128 stands for zero in the data rows.
Each row below has a hidden score, from 0 to 20, with 10 about the middle. What is it? The score is a weighted sum of the row's numbers plus the product of two more (or one squared), each taken from its middle value.
(219 208 214 202 198 194 205 207 191 212 204 212 168 206 170 209 192 208 193 209 192 202 201 213) -> 6
(83 93 94 64 139 90 114 74 62 77 71 89 69 74 70 77 115 107 57 98 85 81 134 103) -> 5
(127 131 137 137 118 127 117 124 122 118 141 131 118 137 110 141 112 114 126 134 121 138 116 133) -> 10
(102 105 117 118 131 99 110 100 110 96 114 110 125 118 115 122 110 101 102 117 102 114 129 117) -> 15
(149 149 152 177 141 168 140 165 166 161 186 151 159 182 164 189 158 156 170 156 168 176 153 154) -> 7
(96 108 116 117 99 105 104 102 104 96 118 112 105 122 96 126 101 87 105 120 101 120 96 120) -> 12
(161 164 165 107 111 138 151 154 120 154 118 160 103 117 122 119 141 150 140 169 118 108 103 164) -> 5
(176 178 177 167 112 164 170 166 182 174 138 178 181 137 177 129 160 161 172 176 181 153 121 177) -> 11
(101 118 103 127 95 127 78 109 148 112 118 100 152 123 150 123 99 119 130 106 146 127 94 111) -> 11
(105 104 92 134 110 123 78 123 132 115 143 85 144 139 139 137 116 111 129 94 127 131 115 96) -> 10
(162 166 164 109 103 143 157 163 123 157 114 168 128 129 125 115 144 152 141 169 124 112 91 170) -> 4
(116 102 109 126 164 122 151 114 119 107 127 117 110 133 103 126 145 137 118 116 120 125 167 111) -> 6
(91 97 103 110 84 100 79 92 123 89 113 99 130 109 126 115 88 91 106 109 113 119 91 108) -> 14
(76 80 90 69 107 53 76 72 59 70 73 85 70 67 59 79 74 64 60 97 60 66 98 91) -> 18
(162 164 166 163 101 167 153 157 180 160 131 167 180 127 181 109 142 153 172 167 182 154 122 168) -> 12
(151 155 158 114 95 137 147 147 111 148 114 156 108 120 114 114 132 141 130 155 117 109 91 162) -> 4
(165 161 168 154 106 151 163 159 173 163 123 173 173 129 173 120 147 155 160 168 174 145 116 173) -> 13
(150 151 154 123 164 128 149 140 112 144 127 149 105 120 115 123 145 133 128 160 117 122 162 155) -> 13
(143 132 121 154 160 152 138 136 166 138 154 109 173 148 166 155 144 143 156 94 163 168 155 100) -> 9
(103 75 85 89 149 110 132 78 83 68 89 101 83 93 80 95 133 119 76 91 105 88 147 93) -> 7
(127 121 110 160 166 149 146 150 149 141 165 111 156 163 154 170 147 136 155 108 153 162 165 112) -> 10
(142 144 143 90 153 116 137 135 104 137 99 149 86 103 105 96 134 134 118 145 114 97 150 147) -> 15
(120 125 127 144 114 130 113 140 140 124 149 124 148 150 145 152 130 121 133 130 142 144 119 129) -> 11
(128 134 140 129 105 117 124 122 124 121 138 138 140 135 134 143 108 122 117 139 127 127 113 137) -> 9
(58 95 75 104 59 103 55 66 122 90 79 68 134 77 130 80 69 94 108 74 123 91 67 79) -> 12
(125 123 106 132 140 139 114 121 147 119 137 93 155 136 156 139 122 125 143 87 147 156 133 88) -> 10
(112 118 127 117 108 104 112 110 115 111 119 123 128 115 122 120 97 103 107 128 109 115 103 130) -> 13
(128 115 116 136 180 140 156 134 123 116 144 130 120 141 115 140 161 145 123 120 128 135 177 120) -> 7
(139 137 144 96 83 116 133 130 114 130 89 144 128 97 125 95 123 125 115 146 106 99 73 143) -> 9
(160 159 165 110 171 136 158 156 120 155 119 160 99 121 123 116 153 151 140 165 125 113 172 165) -> 14
(80 87 98 111 83 98 74 103 99 84 116 91 100 113 94 119 91 83 101 101 100 109 90 96) -> 13
(144 144 150 109 108 127 143 141 107 143 113 148 100 117 109 114 126 140 128 153 104 107 100 153) -> 6
(63 57 71 103 82 90 51 92 99 80 112 61 98 110 90 111 83 72 91 71 95 98 87 76) -> 14
(91 89 90 122 139 112 117 112 117 100 124 88 129 128 126 131 118 111 108 91 115 121 140 95) -> 12
(117 116 123 114 137 103 114 113 111 110 114 122 128 121 121 121 109 107 101 126 105 111 134 130) -> 15
(139 132 117 142 129 142 100 101 161 124 109 102 162 116 160 118 131 134 155 84 152 164 126 70) -> 12
(145 144 151 156 168 139 155 143 140 140 158 151 129 157 120 158 155 142 140 149 140 150 167 154) -> 9
(191 184 188 190 191 176 184 180 173 184 188 187 178 191 178 192 174 179 178 186 180 187 185 189) -> 10
(146 140 144 190 156 175 137 179 172 170 192 140 157 187 154 193 171 164 182 144 178 186 162 146) -> 6
(158 156 137 169 163 173 145 155 187 160 168 125 183 168 187 168 162 166 179 114 187 189 167 109) -> 6
(161 161 164 130 134 143 156 159 119 162 134 165 114 134 126 132 141 148 139 171 119 128 127 165) -> 5
(131 134 138 129 107 117 126 125 127 124 133 138 136 129 132 137 108 117 119 140 122 129 113 139) -> 10
(74 55 61 87 129 82 103 74 76 60 87 74 78 87 70 92 101 91 72 68 78 82 119 67) -> 12
(101 100 110 98 119 82 96 93 97 94 100 109 111 103 106 105 102 90 82 112 93 92 117 116) -> 14
(151 149 153 101 158 123 142 143 108 147 100 152 90 114 114 102 143 133 125 155 111 100 155 152) -> 13
(136 134 113 152 119 149 100 138 166 134 160 111 167 154 168 157 132 137 155 102 166 161 127 106) -> 7
(148 139 127 158 161 157 142 153 170 138 167 113 172 159 170 161 144 146 162 108 172 176 163 110) -> 8
(182 167 154 187 163 188 140 154 201 170 165 142 196 161 198 161 177 182 194 122 201 210 157 110) -> 8
(143 149 151 157 110 155 135 143 171 144 151 151 170 146 172 146 124 146 164 149 172 154 117 153) -> 8
(87 79 88 83 136 86 111 69 73 72 85 86 78 84 66 88 116 102 68 93 86 79 131 91) -> 8
(94 145 79 154 94 162 117 112 174 146 128 118 176 115 178 116 130 149 163 103 176 145 116 68) -> 2
(191 183 193 160 120 172 187 183 175 190 148 195 178 150 174 150 174 183 175 188 177 154 118 186) -> 7
(159 138 141 199 191 189 188 191 183 181 207 143 168 208 162 210 186 176 191 139 185 203 195 144) -> 5
(145 144 149 128 98 123 133 129 135 138 130 150 143 128 141 131 122 132 125 147 129 134 106 153) -> 6
(117 123 120 116 106 108 108 109 108 109 118 124 119 116 117 123 98 106 107 128 100 111 102 130) -> 11
(73 85 91 107 81 89 70 95 90 85 109 91 108 108 102 113 87 77 94 95 91 101 85 94) -> 15
(100 108 112 107 148 105 129 96 96 102 105 108 95 108 86 110 129 116 92 116 99 98 146 120) -> 8
(100 79 89 90 154 112 133 78 80 72 95 104 80 91 84 93 135 123 84 90 107 93 150 96) -> 9
(123 109 117 111 170 127 159 105 102 103 121 121 105 122 100 119 152 144 102 116 123 115 168 116) -> 5
(160 162 168 173 115 174 157 160 190 170 145 169 186 129 190 114 148 166 185 165 188 167 138 167) -> 10
(163 164 162 108 102 141 159 156 124 158 111 165 105 125 122 112 144 151 141 164 119 117 90 165) -> 5
(151 150 154 105 161 136 148 143 112 146 103 157 88 115 116 107 146 140 129 159 121 103 164 159) -> 13
(155 159 168 160 164 147 152 155 153 159 164 162 157 159 154 169 150 147 145 164 153 160 168 162) -> 14
(69 65 76 114 110 101 85 96 95 88 119 68 99 114 91 113 88 81 100 77 91 103 104 78) -> 11
(150 145 156 108 156 123 137 139 106 143 111 153 99 108 111 117 140 136 125 156 110 107 159 158) -> 18
(119 119 126 133 106 124 111 115 126 112 133 125 138 135 134 138 109 108 122 130 128 125 109 127) -> 11
(179 177 181 133 184 161 175 181 141 182 141 185 115 143 138 135 169 176 162 183 141 135 184 180) -> 8
(153 150 157 116 137 126 146 142 109 142 117 151 102 120 115 117 125 139 126 155 107 112 135 156) -> 9
(168 167 173 158 195 158 188 162 144 166 162 171 129 158 130 161 181 174 149 170 151 156 196 171) -> 7
(130 138 141 116 146 115 128 124 106 133 120 137 103 119 101 125 129 120 107 142 105 119 146 141) -> 11
(100 101 108 122 102 105 91 109 108 98 130 104 107 125 99 129 100 95 110 112 107 116 103 113) -> 11
(111 118 122 137 146 126 130 122 123 115 140 117 118 135 109 145 121 110 121 120 119 125 142 126) -> 12
(148 130 130 193 181 177 167 182 174 170 195 141 162 194 161 196 174 164 179 136 177 187 184 131) -> 5
(108 115 123 101 80 93 102 101 89 104 107 120 89 102 80 105 85 99 88 123 86 102 79 126) -> 6
(181 176 176 136 115 152 171 169 151 170 129 180 153 142 154 129 156 166 155 176 145 136 100 179) -> 8
(173 172 177 139 160 161 171 171 138 178 139 182 116 143 138 140 157 167 156 175 135 129 153 176) -> 5
(133 132 114 144 134 148 112 105 163 126 123 104 167 123 163 124 135 138 152 87 164 163 127 73) -> 10
(158 157 160 130 97 139 151 150 154 151 114 162 161 120 157 113 136 147 149 165 156 126 102 162) -> 10
(64 73 87 87 96 78 66 76 81 72 90 81 85 92 72 102 69 66 80 88 82 84 87 87) -> 16
(124 124 109 158 165 147 155 145 153 138 162 119 159 163 153 163 152 141 146 106 152 156 162 110) -> 10
(98 138 87 152 90 155 108 104 172 142 118 107 170 121 176 119 120 143 158 98 161 142 110 88) -> 7
(93 74 83 89 147 105 122 78 82 71 95 95 89 96 79 94 126 113 77 84 95 91 148 89) -> 8
(54 67 73 83 96 78 66 73 85 64 88 66 107 92 101 93 66 58 75 77 81 84 93 81) -> 17
(188 183 188 225 186 211 179 214 203 203 227 189 183 225 183 229 206 194 213 185 211 219 192 187) -> 5
(109 116 98 127 95 130 82 116 145 112 128 98 153 124 149 124 103 120 135 102 141 127 103 106) -> 9
(101 80 92 86 151 101 130 72 75 71 88 97 78 86 80 90 129 115 72 95 101 91 149 96) -> 8
(68 74 80 74 57 63 56 64 87 61 75 71 105 79 98 79 56 57 70 86 83 84 61 84) -> 14
(176 170 168 118 146 152 163 158 130 163 123 176 105 132 131 127 145 160 149 174 126 122 146 173) -> 4
(108 115 125 98 117 88 106 100 91 108 103 119 90 105 82 105 93 97 84 123 89 98 111 124) -> 12
(96 74 82 128 149 116 128 118 118 107 132 98 117 136 113 137 125 112 118 84 118 131 142 89) -> 15
(192 190 191 197 159 183 191 191 179 193 201 198 164 200 165 203 176 183 187 192 183 191 173 192) -> 2
(92 97 104 124 144 115 124 118 114 110 130 101 121 128 116 126 123 112 117 109 117 118 142 109) -> 12
(111 120 118 130 76 132 103 101 148 113 102 116 154 97 151 100 104 119 141 118 143 118 88 122) -> 15
(86 86 94 109 134 89 113 93 94 85 112 87 93 112 89 112 116 95 92 97 96 102 131 99) -> 12
(70 77 85 106 82 93 58 100 99 88 108 82 114 107 108 110 89 84 98 89 95 101 84 89) -> 15
(126 123 105 146 162 139 146 137 153 127 155 111 158 153 157 154 139 132 135 94 148 148 156 100) -> 9
(189 167 159 180 150 186 141 140 202 174 162 139 195 141 197 145 185 177 192 122 203 220 146 94) -> 4
(118 121 104 154 163 141 150 141 153 130 157 112 158 156 155 161 144 136 142 101 150 151 162 103) -> 10
(144 145 152 126 103 121 135 138 141 138 130 151 152 134 147 137 119 134 128 152 136 140 108 151) -> 8
(117 115 122 104 100 94 105 107 93 111 106 122 95 105 86 109 92 101 93 125 93 100 84 130) -> 8
(75 54 66 93 131 85 107 86 85 75 103 78 86 103 77 101 103 92 83 66 85 94 130 69) -> 12
(105 108 115 129 101 112 91 119 122 112 131 112 119 134 115 136 113 104 118 114 112 127 105 117) -> 11
(113 114 97 129 137 123 118 109 138 108 129 84 148 127 148 128 113 105 129 78 141 138 134 76) -> 12
(88 109 96 119 82 119 80 91 136 110 108 94 148 108 143 112 90 111 127 100 135 113 86 104) -> 11
(103 107 100 137 155 129 134 126 133 117 145 103 141 139 138 145 135 124 124 106 135 136 153 107) -> 10
(116 117 124 111 137 101 109 107 107 112 115 121 123 115 121 120 113 101 105 128 106 112 129 128) -> 16
(103 115 101 127 91 129 85 104 141 119 122 95 156 123 154 122 100 124 135 102 146 133 99 105) -> 8
(153 151 156 100 95 128 148 148 111 148 102 159 113 117 112 109 133 142 132 156 113 106 81 159) -> 5
(145 144 149 145 169 130 151 138 130 143 149 146 124 149 117 144 153 143 129 151 130 142 168 148) -> 7
(114 119 126 117 151 111 132 106 102 104 115 122 99 115 92 121 138 122 105 126 105 107 153 122) -> 11
(124 150 133 169 105 172 118 126 186 156 139 129 185 141 183 142 137 161 176 132 184 156 124 137) -> 8
(131 143 114 164 117 159 115 140 177 150 149 119 178 149 176 150 132 151 165 114 178 160 125 120) -> 6
(126 118 121 103 166 129 148 103 96 108 110 118 99 106 98 113 149 139 91 126 119 113 171 129) -> 6
(70 66 78 97 130 89 102 86 86 79 108 74 89 102 87 101 108 88 84 81 82 93 120 80) -> 15
(159 155 160 123 97 139 152 152 138 155 119 163 145 118 145 111 137 146 136 160 134 128 90 160) -> 9
(140 141 144 117 92 116 132 134 107 138 121 146 109 122 107 126 119 128 122 151 104 114 98 147) -> 4
(132 129 134 124 103 114 113 121 113 125 134 135 117 127 111 135 102 115 111 134 114 121 106 135) -> 7
(167 162 147 180 162 177 139 136 190 164 153 131 187 151 193 152 171 171 184 115 191 200 157 101) -> 8
(86 126 81 138 81 139 93 90 156 123 109 99 160 105 157 111 110 130 138 84 154 124 98 85) -> 5
(140 147 152 156 96 161 139 141 171 146 126 146 180 109 177 99 128 150 160 150 174 151 116 149) -> 10
(157 155 160 151 153 145 144 147 150 147 160 157 152 158 150 160 138 142 144 162 145 149 153 165) -> 10
(154 152 157 151 151 142 144 145 146 146 156 151 154 152 149 151 131 139 143 156 145 153 149 158) -> 10
(97 173 88 191 119 186 141 144 199 175 157 140 198 115 199 129 159 174 193 121 202 177 146 95) -> 4
(107 106 114 105 85 98 92 96 106 103 109 114 117 111 114 115 89 94 92 116 101 100 89 117) -> 10
(77 85 95 97 72 88 70 81 109 76 99 86 125 98 119 98 77 82 93 93 103 103 75 99) -> 15
(145 142 150 120 160 127 139 136 104 139 124 151 106 121 106 128 135 134 125 151 111 116 156 151) -> 16
(151 148 155 104 149 130 146 143 111 149 109 155 94 114 114 110 128 142 131 154 108 105 146 155) -> 9
(145 143 152 141 158 132 142 136 137 144 147 144 147 148 144 151 144 135 128 151 136 141 160 150) -> 11
(149 137 123 173 175 163 161 167 171 152 178 130 168 176 173 174 165 148 162 121 169 174 171 121) -> 10
(101 108 113 107 106 89 97 98 97 101 102 114 115 107 108 106 83 87 95 121 95 101 94 118) -> 15
(127 156 107 171 113 173 126 133 187 161 149 127 186 147 189 147 141 159 184 112 184 163 135 109) -> 6
(98 74 79 137 147 117 122 121 119 110 133 93 115 133 110 136 121 114 120 88 118 129 142 88) -> 13
(156 150 157 112 156 134 149 155 116 153 113 161 97 117 115 110 132 142 133 159 113 109 151 157) -> 8
(153 151 155 101 163 131 150 145 115 142 105 157 90 114 115 108 149 137 131 159 118 105 162 155) -> 14
(92 101 101 55 83 70 84 84 57 84 68 99 61 60 65 66 71 79 68 106 52 59 72 110) -> 11
(81 90 96 121 104 109 79 103 104 92 121 92 104 120 96 120 98 87 108 100 98 114 98 102) -> 14
(168 170 173 123 162 153 162 165 130 161 133 171 108 136 129 133 153 166 150 169 126 119 163 175) -> 10
(135 135 140 110 90 110 129 126 103 134 118 138 107 115 99 117 113 121 112 143 101 106 91 142) -> 4
(144 150 151 161 94 158 139 143 175 144 127 147 176 115 177 100 127 152 166 160 179 151 120 154) -> 9
(90 95 103 95 67 95 79 79 115 80 93 98 128 87 123 94 67 84 105 104 110 100 68 107) -> 14
(80 76 83 64 127 85 110 59 58 62 68 81 58 66 63 64 103 97 53 85 80 68 129 87) -> 8
(134 134 140 132 151 116 126 127 131 127 138 139 137 137 135 137 128 120 123 143 124 130 145 140) -> 14
(157 155 162 111 175 139 155 155 118 159 115 164 98 122 124 117 152 147 136 163 125 119 172 161) -> 15
(109 116 121 60 112 86 102 103 72 104 66 114 61 75 82 61 91 97 95 125 67 60 102 125) -> 13
(81 85 95 107 90 91 73 99 100 84 108 87 96 110 85 111 89 83 96 99 92 103 83 95) -> 12
(140 142 146 122 104 118 136 134 136 137 129 147 145 130 143 134 122 131 123 152 135 133 104 149) -> 7
(143 138 124 151 157 151 134 134 168 140 154 113 168 148 169 154 142 141 156 99 168 173 146 101) -> 10
(129 138 140 109 74 109 121 126 130 127 92 137 140 97 134 93 111 120 112 143 122 98 70 140) -> 10
(102 91 98 134 150 117 133 122 120 112 139 97 112 129 108 133 133 115 117 101 115 129 146 102) -> 13
(137 131 113 140 135 143 116 106 160 128 129 104 163 126 163 127 132 137 152 86 161 167 134 80) -> 9
(143 145 150 134 158 123 139 141 119 140 142 148 115 130 106 134 140 134 121 150 118 128 156 150) -> 12
(71 61 61 111 127 99 99 99 100 89 114 70 106 113 97 114 100 92 101 66 96 111 122 70) -> 14
(155 159 162 118 151 136 157 153 120 158 121 165 106 126 124 124 137 151 140 162 114 115 148 164) -> 9
(147 149 122 159 130 163 116 116 171 148 130 119 175 115 175 117 147 152 170 102 176 174 122 71) -> 8
(113 153 126 166 103 168 119 124 187 151 136 128 184 84 184 106 136 158 173 124 186 154 127 128) -> 12
(102 79 88 104 150 105 128 93 94 83 105 96 91 104 87 107 130 119 90 88 104 99 148 91) -> 9
(150 152 151 126 90 129 143 146 143 145 116 157 152 116 153 120 130 143 130 159 145 126 92 158) -> 6
(144 135 122 145 137 155 118 132 167 142 150 109 168 153 167 151 144 139 155 95 165 172 139 95) -> 5
(116 116 120 109 110 105 103 107 108 106 118 125 128 115 121 118 92 102 104 122 107 113 101 123) -> 12
(79 86 94 77 61 83 72 68 101 73 86 86 118 82 114 85 56 73 83 98 96 88 62 102) -> 12
(152 153 154 108 174 132 155 149 115 145 114 157 100 117 115 115 159 143 129 157 126 110 164 160) -> 14
(178 176 180 155 171 162 178 178 142 179 157 186 132 162 138 160 161 170 162 180 141 151 174 173) -> 5
(142 142 144 140 115 130 134 132 132 131 141 140 143 141 138 144 121 125 122 147 130 129 117 143) -> 8
(134 129 110 163 165 149 147 150 155 141 164 114 163 166 161 166 148 137 154 111 155 162 164 113) -> 10
(179 175 179 204 166 188 172 190 188 183 203 180 176 207 171 212 183 177 196 179 192 204 175 180) -> 6
(98 96 81 127 140 110 115 115 125 106 131 90 136 131 134 132 118 105 114 82 123 129 141 81) -> 12
(179 174 179 154 121 157 175 173 161 177 159 180 168 155 168 164 156 166 163 177 157 161 127 178) -> 5
(111 115 122 129 117 119 103 123 121 107 140 116 111 130 110 140 113 108 123 123 119 127 117 124) -> 12
(80 57 61 104 131 92 104 96 98 83 111 74 89 110 87 108 104 92 90 68 93 97 123 73) -> 15
(101 104 107 85 64 76 92 90 91 92 91 102 113 88 103 85 75 82 76 109 94 91 68 116) -> 7
(144 144 145 164 174 148 155 151 151 140 166 153 156 166 159 170 156 144 150 154 152 156 172 148) -> 12
(157 172 163 188 122 195 150 147 206 180 157 164 197 118 201 129 168 185 197 158 207 179 148 160) -> 9
(142 137 121 157 142 150 124 149 167 141 157 107 170 163 167 162 139 144 157 106 162 169 143 104) -> 6
(173 172 170 162 105 166 165 165 180 166 138 175 178 135 184 119 152 158 175 175 180 154 120 173) -> 14
(151 152 155 132 97 129 142 144 141 144 128 155 147 131 147 132 132 139 127 154 143 136 106 152) -> 4
(87 90 86 120 141 111 115 109 115 96 123 86 128 123 125 129 115 108 105 91 110 117 138 93) -> 13
(114 118 125 89 78 94 104 108 83 112 93 120 83 91 83 91 91 98 96 128 75 87 69 129) -> 8
(178 175 179 124 113 154 173 173 140 175 127 183 150 140 148 131 157 167 160 175 141 132 99 181) -> 6
(141 145 148 140 157 130 135 138 136 136 148 151 146 145 145 151 141 128 129 149 130 140 158 148) -> 15
(102 112 111 128 92 122 89 114 146 114 119 107 151 126 150 127 105 120 138 110 145 132 99 116) -> 13
(75 85 91 92 97 77 68 81 79 70 97 87 85 94 75 97 72 66 77 96 84 85 91 100) -> 16
(157 158 160 106 168 128 154 146 113 149 108 158 93 117 114 111 148 144 131 159 121 112 165 158) -> 16
(146 147 149 144 158 133 141 140 137 136 150 148 149 148 144 149 140 133 131 152 140 142 160 151) -> 13
(167 166 169 163 107 164 160 158 178 163 135 166 175 141 177 139 145 156 169 169 172 155 122 168) -> 11
(149 143 149 153 107 150 146 137 168 144 138 153 169 142 171 143 128 145 158 153 165 146 115 154) -> 10
(147 143 147 94 86 124 140 139 107 142 95 147 86 112 108 100 125 133 127 154 103 95 76 152) -> 9
(101 151 109 165 100 167 117 119 178 151 134 122 181 110 181 110 136 154 173 110 184 152 124 114) -> 7
(74 82 87 105 130 100 111 103 101 90 111 83 101 112 89 114 104 91 100 91 96 109 131 94) -> 12
(173 169 173 121 147 153 164 165 129 171 132 177 107 138 133 131 157 163 153 174 130 126 144 172) -> 4
(161 156 156 198 169 178 150 189 179 174 200 162 159 199 163 202 175 167 185 166 183 195 167 162) -> 7
(145 146 149 122 89 123 137 140 143 142 118 148 149 115 144 116 122 130 123 151 134 122 97 148) -> 7
(107 107 108 138 155 124 137 128 136 117 139 106 143 140 140 143 134 122 128 112 128 136 152 109) -> 13
(174 171 175 128 145 152 168 169 134 171 123 178 110 136 132 129 155 161 149 176 129 123 138 174) -> 6
(150 150 152 124 164 131 140 140 110 145 129 152 110 131 113 127 144 131 131 154 114 124 157 157) -> 13
(70 72 82 92 73 76 59 83 83 71 96 75 94 100 87 101 70 65 80 86 76 89 71 89) -> 15
(156 157 160 157 154 143 145 145 144 147 158 159 130 161 130 157 137 141 140 161 139 154 150 160) -> 8
(136 141 143 85 151 114 131 132 100 134 95 144 86 97 98 93 134 122 121 149 103 96 155 147) -> 17
(71 69 57 107 122 91 96 88 91 84 100 66 115 108 106 106 93 86 91 59 95 101 115 64) -> 15
(130 127 136 78 146 105 122 118 90 123 85 133 76 86 90 85 125 114 106 138 93 82 139 137) -> 17
(143 141 145 162 167 144 150 146 155 137 168 145 160 163 155 162 147 133 142 150 153 159 166 147) -> 10
(141 139 145 154 90 162 134 129 171 140 121 138 169 102 171 91 126 145 161 144 166 146 115 148) -> 11
(95 74 78 106 138 103 126 92 94 82 107 93 94 111 84 110 125 112 93 80 94 99 143 87) -> 12
(142 145 150 129 103 122 140 134 136 144 129 149 145 133 141 133 126 132 125 148 136 133 110 152) -> 5
(133 132 114 167 148 158 129 158 154 144 174 117 156 178 159 181 146 139 156 112 156 164 150 112) -> 7
(85 91 91 102 75 100 68 89 119 88 100 84 134 103 128 103 82 91 113 90 113 113 81 92) -> 14
(111 106 111 117 158 114 142 109 110 95 120 106 103 123 100 124 143 126 113 114 111 113 157 116) -> 10
(101 107 109 102 120 89 100 92 87 94 105 106 109 106 101 104 96 95 89 110 85 104 118 118) -> 12
